In the rows, 128 means zero.
Each path below is one point turned by a fixed rotation once a step. After each direction that follows a path, write how fast that rotation turns it, in degrees a step (0 if it stays still).
Each turn is a multiple of 5 degrees from 10 to 175, or 0.
Each row of a path follows its step; steps can be skipped.
Rotation 1:
step 0: [125 117 136 134 123 128 134 130 129 124 134 128 130 119 123 134 138 129
 129 122 120 128 139 129 133 131 117 124 123 129]
step 1: [129 119 124 122 132 126 135 134 115 123 130 121 135 119 120 129 134 129
 126 129 135 131 124 133 124 128 116 132 130 130]
step 2: [128 124 120 114 126 128 133 132 127 131 130 129 128 127 132 132 134 128
 138 129 131 132 142 135 122 121 128 128 140 122]
step 4: [124 130 128 125 125 136 133 125 117 126 127 120 126 122 132 127 128 135
 135 130 126 124 121 136 128 126 112 129 121 120]
step 5: [119 126 132 133 124 139 133 137 129 124 126 123 129 117 130 131 142 123
 135 127 127 124 137 133 124 128 129 125 131 122]
step 6: [128 118 130 133 132 132 132 136 132 119 135 125 137 127 130 126 137 140
 122 131 132 136 131 139 127 129 124 132 132 130]
step 7: [131 121 116 123 123 127 130 126 124 122 136 124 123 135 125 131 130 134
 134 130 127 128 131 138 132 125 115 122 135 121]
step 8: [121 119 125 124 124 134 137 134 127 135 136 137 128 121 127 133 132 119
 132 129 116 125 131 133 131 133 119 127 132 128]
step 9: [132 129 127 124 128 133 135 134 124 133 126 123 135 115 136 130 127 130
 124 137 127 133 122 140 124 131 118 138 129 128]
step 10: [127 135 123 125 123 143 131 129 127 126 124 121 120 130 134 132 134 133
 134 132 130 127 135 138 131 123 130 132 139 122]
Speeds:
[128 127 130 131 127 128 130 129 125 128 127 126 129 123 127 132 126 121
 130 130 127 126 126 128 128 129 126 128 123 129]  90
[131 125 126 125 128 123 134 127 128 132 130 130 131 130 123 127 125 125
 130 129 127 129 127 129 127 128 129 129 132 128]  60
[126 128 129 132 126 128 129 123 128 125 127 128 131 128 129 123 129 129
 130 126 128 125 127 134 126 131 132 127 127 126]  55
Rotation 2:
step 0: [132 119 130 134 129 123 128 125 136 127 133 133 131 131 129 136 128 138
 126 142 120 121 138 123 130 123 130 119 141 125]
step 1: [148 123 126 125 129 121 126 126 129 124 119 125 135 127 128 131 133 121
 125 130 130 121 123 134 125 118 122 131 138 119]
step 2: [128 129 134 121 123 114 125 130 126 123 135 131 113 128 130 122 135 135
 126 134 127 132 125 133 123 117 118 122 135 124]
step 3: [125 114 133 137 127 120 128 129 138 120 126 132 132 139 134 128 116 132
 130 134 131 128 133 131 126 124 125 129 140 124]
step 4: [146 125 130 121 125 129 133 127 132 123 123 122 133 127 129 129 129 137
 131 131 130 120 128 126 127 120 130 113 138 122]
step 5: [134 122 128 127 128 121 124 126 125 115 130 124 121 130 133 130 141 125
 127 133 121 125 132 138 116 130 114 126 134 127]
step 7: [141 122 130 130 134 119 130 124 138 132 131 131 135 125 127 128 123 131
 123 135 126 122 133 122 120 120 127 123 145 129]
step 8: [145 124 136 124 124 120 123 126 125 116 131 121 126 128 128 124 131 129
 132 125 131 127 122 138 128 121 118 131 133 118]
step 9: [119 120 130 123 122 121 125 130 137 124 133 133 117 135 137 126 135 136
 132 139 128 125 130 129 129 125 118 119 137 127]
step 10: [132 118 125 132 134 123 136 125 136 117 116 131 134 134 129 138 120 130
 124 130 129 124 128 129 125 125 129 123 144 120]
Speeds:
[126 131 131 128 129 127 124 127 130 126 126 123 122 124 133 127 129 128
 127 129 126 130 127 131 129 128 125 129 126 128]  110
[129 129 130 126 128 129 132 124 132 130 125 126 132 129 130 128 128 124
 123 130 127 129 124 125 131 128 129 127 132 129]  115
[125 127 125 125 125 129 130 123 127 127 131 128 124 132 126 125 128 126
 130 133 128 131 129 131 129 126 128 131 128 130]  110
Rotation 3:
step 0: [130 137 130 122 129 108 124 130 123 141 123 125 132 128 133 127 127 131
 126 131 126 123 127 135 143 128 129 135 127 135]
step 1: [129 127 137 118 133 122 116 130 133 126 122 127 137 129 134 125 120 118
 123 120 125 122 139 131 136 121 130 126 135 135]
step 2: [127 121 137 120 139 127 123 127 124 112 121 130 131 133 127 126 131 121
 134 114 122 130 121 128 128 117 123 129 126 122]
step 3: [133 124 131 132 124 132 131 125 117 118 118 136 124 131 121 132 125 128
 133 132 127 131 110 131 139 116 125 130 132 130]
step 4: [133 127 134 136 119 119 131 130 126 137 128 128 125 127 138 137 125 124
 138 135 130 129 118 139 128 119 125 130 134 141]
step 5: [134 124 133 118 123 115 127 132 138 133 127 126 124 124 130 136 121 124
 132 125 113 131 134 136 127 134 116 129 132 137]
step 6: [143 126 131 122 135 132 127 131 132 125 130 133 128 131 125 124 116 129
 130 120 118 135 141 126 121 120 119 137 133 127]
step 7: [135 132 118 127 135 128 126 121 121 125 132 135 125 128 123 121 132 129
 139 128 123 138 126 133 130 116 126 140 136 115]
step 8: [124 129 121 134 129 117 120 125 127 127 132 135 122 128 131 131 123 133
 130 146 130 124 127 135 139 120 125 133 139 122]
step 10: [118 113 140 127 126 131 127 128 132 119 122 128 121 119 128 127 122 128
 132 119 120 133 136 128 126 134 124 134 135 122]
Speeds:
[129 128 132 131 132 127 128 130 128 129 132 127 128 131 133 128 128 130
 129 127 132 125 128 127 123 123 126 130 125 128]  155
[124 128 125 128 128 125 126 125 127 127 128 132 132 129 130 128 128 126
 124 128 126 125 128 126 128 123 129 126 129 122]  55
[125 131 126 126 126 126 127 135 132 131 128 131 126 126 134 129 129 127
 126 129 130 128 128 128 130 128 126 128 129 131]  85
[127 132 127 130 132 128 135 128 124 127 127 132 125 129 126 129 132 127
 130 132 129 128 130 127 129 126 129 128 129 130]  85
Rotation 4:
step 0: [126 124 130 130 134 124 133 117 109 137 126 130 136 131 130 128 122 127
 127 134 134 137 123 118 120 115 137 142 125 132]
step 1: [122 127 126 126 129 128 115 129 121 133 124 123 142 123 138 128 129 125
 127 132 112 130 133 129 121 118 128 119 136 110]
step 2: [132 118 116 122 126 120 130 132 132 122 126 128 124 128 120 128 135 126
 121 115 128 129 135 141 117 109 123 129 137 128]
step 3: [127 134 137 123 140 135 131 132 120 132 131 142 129 148 133 124 137 119
 121 120 128 130 126 127 126 123 124 133 135 140]
step 4: [128 126 131 131 130 141 119 133 116 126 142 125 133 126 114 128 134 123
 126 144 119 133 132 133 127 136 123 127 139 129]
step 5: [136 126 124 127 129 118 124 120 124 130 123 128 117 124 118 112 119 128
 135 139 126 128 126 133 126 120 123 145 136 129]
step 6: [118 125 128 133 125 121 118 120 117 134 124 131 121 144 147 131 126 123
 133 128 118 123 124 136 125 128 117 130 126 127]
step 7: [122 120 117 131 119 130 118 130 124 121 134 117 140 135 117 133 132 122
 128 126 127 120 119 133 116 122 130 125 121 138]
step 9: [135 114 137 136 123 140 126 136 130 142 131 136 126 127 136 132 138 132
 138 133 125 132 132 138 121 128 118 125 132 123]
step 10: [136 126 129 121 110 121 133 134 116 127 130 130 138 121 123 124 133 135
 132 130 132 127 117 136 133 121 121 136 134 141]
Speeds:
[131 127 126 125 126 124 127 125 121 127 125 127 125 127 130 130 127 127
 129 134 129 127 127 126 129 130 131 128 128 127]  65
[125 124 130 127 129 126 124 127 126 130 129 125 133 128 127 127 134 131
 129 126 128 124 127 127 131 132 129 127 131 127]  125
[128 126 128 128 127 131 121 125 131 127 131 130 124 129 127 128 123 129
 130 127 127 125 123 127 128 129 128 128 126 130]  35
[130 129 125 126 130 130 125 126 130 131 126 127 131 127 123 129 126 125
 133 130 128 131 131 124 130 127 125 127 128 125]  100
[129 132 131 127 129 124 127 131 130 129 124 129 130 127 128 125 128 127
 128 129 129 126 123 123 127 125 128 130 129 132]  145
[132 127 130 121 127 133 128 130 128 129 128 128 127 126 129 131 132 126
 128 124 129 125 127 127 125 126 129 128 128 124]  55
Rotation 5:
step 0: [127 128 127 125 138 125 119 129 139 135 133 133 128 133 117 133 121 133
 127 135 135 129 126 123 121 125 120 126 126 134]
step 1: [130 130 123 128 129 129 124 125 132 120 124 142 119 130 121 131 137 128
 142 130 133 121 126 131 122 134 126 129 136 128]
step 2: [135 126 131 126 118 132 137 134 129 122 126 129 127 119 128 142 139 128
 129 126 127 129 118 133 128 119 126 131 130 125]
step 3: [120 129 136 124 123 137 127 131 115 134 136 124 124 123 120 127 128 120
 125 131 130 136 122 132 124 122 128 131 122 128]
step 4: [132 133 124 136 126 128 124 121 120 134 136 134 123 128 125 117 119 126
 117 133 126 125 118 130 133 132 123 128 135 130]
step 5: [134 122 123 131 117 114 124 123 132 129 128 129 135 129 132 120 131 132
 132 129 125 124 118 128 123 131 136 129 126 138]
step 7: [120 140 132 129 128 131 130 130 137 124 128 127 129 140 118 138 127 123
 122 134 133 133 126 131 134 131 135 126 134 130]
step 8: [128 132 131 123 128 140 129 119 138 128 119 137 126 129 121 128 125 120
 126 119 127 120 120 123 128 128 126 128 124 135]
step 9: [132 124 127 131 130 130 129 133 127 132 119 120 125 120 115 124 129 137
 136 122 131 124 122 129 127 122 120 133 131 138]
step 10: [130 126 131 133 125 124 124 127 116 122 133 128 132 120 121 129 132 127
 129 122 137 130 133 144 131 133 130 138 133 127]
Speeds:
[123 128 129 129 133 130 125 132 126 131 129 125 125 129 124 125 129 131
 130 132 128 128 130 128 128 126 127 130 129 127]  120
[129 132 130 127 133 124 129 129 130 129 123 132 129 131 126 132 128 127
 130 130 126 128 128 125 126 126 132 128 128 127]  55
[122 126 125 132 130 131 131 128 131 128 129 131 131 129 130 130 130 131
 129 130 132 127 126 128 127 130 129 125 126 127]  60
[125 127 130 127 131 129 131 131 129 123 129 129 123 125 129 129 127 126
 128 126 128 125 127 130 127 125 129 127 130 133]  55
Rotation 6:
step 0: [123 139 134 127 127 120 129 124 124 131 124 121 117 126 134 136 130 137
 124 131 126 134 134 120 132 131 137 140 134 121]
step 1: [124 123 132 131 120 123 133 119 125 136 121 126 128 122 131 136 134 124
 129 130 120 135 124 138 125 129 138 144 132 127]
step 2: [136 128 119 128 122 129 128 116 131 125 122 128 127 115 128 127 130 136
 118 131 126 124 119 132 126 130 138 138 130 118]
step 3: [128 124 128 131 132 120 129 118 129 125 124 127 124 121 126 128 129 143
 119 134 136 133 129 118 129 132 133 143 133 134]
step 4: [125 115 127 134 133 120 127 124 133 140 116 136 128 123 126 127 136 124
 125 137 123 134 131 124 128 129 139 135 131 129]
step 5: [130 129 116 123 125 122 121 125 132 126 122 127 122 122 131 131 138 128
 114 137 125 127 134 128 124 125 145 126 128 122]
step 6: [125 131 137 128 127 117 119 123 127 119 125 124 122 130 134 135 130 135
 124 137 130 129 126 120 118 128 142 136 131 133]
step 7: [123 125 141 137 128 128 124 125 126 132 114 131 130 123 135 133 131 127
 125 126 124 129 125 127 132 132 147 135 128 123]
step 8: [132 132 120 124 125 124 118 119 119 133 124 126 130 119 133 136 134 134
 117 124 127 130 128 133 137 127 140 133 134 121]
step 10: [122 119 127 135 129 125 136 120 130 132 118 126 124 126 123 126 135 138
 129 129 120 126 130 129 131 129 143 140 121 122]
Speeds:
[124 123 130 130 125 126 131 130 127 132 126 129 129 124 127 128 130 127
 131 123 129 127 128 130 126 130 131 125 126 128]  120
[127 132 131 131 127 129 129 128 131 128 126 128 133 130 127 125 131 126
 132 129 128 132 129 127 126 125 129 132 128 133]  125
[124 128 126 123 131 130 130 125 127 129 128 128 127 130 132 128 126 129
 131 129 132 128 129 127 125 132 129 128 133 131]  125
[127 128 126 125 133 127 129 129 128 131 129 129 126 131 122 127 133 130
 130 131 125 125 132 125 128 125 129 127 128 127]  65
